In the rows, zero is written as 128.
Rows swapped in pairs by one turn or mirror: which row each one swaps with
The rows were stretched afterwards, more along some directions than others.
lal: [134 124  77  80 107 110 148 151 142 144  68 156 123 159 138 154]
zalak: [120 148  81  91 111 122 148 145 125 142  91 124 145 129 127 143]
Masad: [120 136 110 153 139 118 136 126 161 155 143 122 138 128 154 139]
loti: [137 112  83 137 114 127 112 149 143 146 100 131 135 127 114 127]
Bipi: [112 108 122 143 115 116 123 125 129 153 123 135 126 128 125 156]
venu: [125 106 116 131 115 112 107 126 153 158 160 145 138 158 139 108]
zap: [108 103 115 128 103 108 114 130 138 140 103 130 118 126 152 112]
denu: [119 159 114  70 123 101 143 122 135 123 108 151 137 154 158 115]
dotep: [128 120  65  82  90 105 140 148 147 147  70 150 132 167 134 120]
Sikin: [118 154 111 104 106 104 167 131 168 137  77 140 144 149 164 134]
kemi: [142 123  83 133  97 113 143 130 153 129 112 142 129 163 138 140]
sapum: [138 114 103 122  99 103 141 136 151 167 117 166 116 151 132 116]
soge: [115 122  95 123 123 112 161 151 151 180 115 119 150 114 140 143]
zosi: [126 134 122 133 109  93 154 109 137 128 116 151  99 144 158 149]
sapib: [129 132  86 115 124 144 175 147 143 159 103 120 151 121 131 156]
Pok: [138 135 111 107 109 100 122 126 149 129 110 166 112 165 146 100]
sur: [131 126  99 151 113 121 113 132 175 147  85 135 144 132 144 121]
Nuvi: [115 118  77 124 111 114 140 141 140 141  84 117 136 102 158 142]
zamu: [128 116  86 113 102 113 118 143 166 141  94 117 143 122 157  87]
vefe: [113 142  90 101 100 113 115 131 139 176 122 145 144 162 126 126]
zur: [122 144 124 133 109 102 155 121 160 151 101 147 122 142 168 123]
nen: [118 114 103 146 125 119 144 140 148 168  97 131 145 124 133 155]
kofor: [119 139  97 135 124 107 166 132 148 158 112 142 111 130 163 154]
Fisa: [135 136  87 111  98 116 138 149 158 146  88 119 117 113 164 119]
saku: [143 131 114 101 108  96 144 112 149 114 125 151 140 148 152 116]
piful: [117 164 112  98 131 128 158 122 163 144 103 144 144 158 169 127]
Pazi: [107 142  81  94 107 109 127 128 133 143  88 141 150 139 135 149]
karu: [122 114  77 124  96 103 151 137 132 128  70 136 107 138 145 150]
mim: [131 124 120 116 105 117 161 128 139 138 125 157 131 164 125 151]
Suros: [118 120 120 132 107 131 148 135 147 138  90 135 139 126 138 152]
Leva: [122 142 114  78  84  92 149 116 130 126 117 156 123 138 154 111]
Teso: [ 97 164 103  97 121  92 125 117 135 147 103 162 134 161 167 139]
bidir: [127 152  73 108 118 130 153 155 135 158 102 138 146 130 129 146]
Fega: [110 139  97  82  79 103 149 131 133 135  72 158 117 155 158 128]
Lem: [127 129 105 110  85 109 156 134 119 125 102 135 134 110 138 141]
pinut: [126 163 114  93 124 118 140 129 153 122 105 157 149 149 160 114]

Leva is swapped with Pazi
loti is swapped with Pok
pinut is swapped with bidir

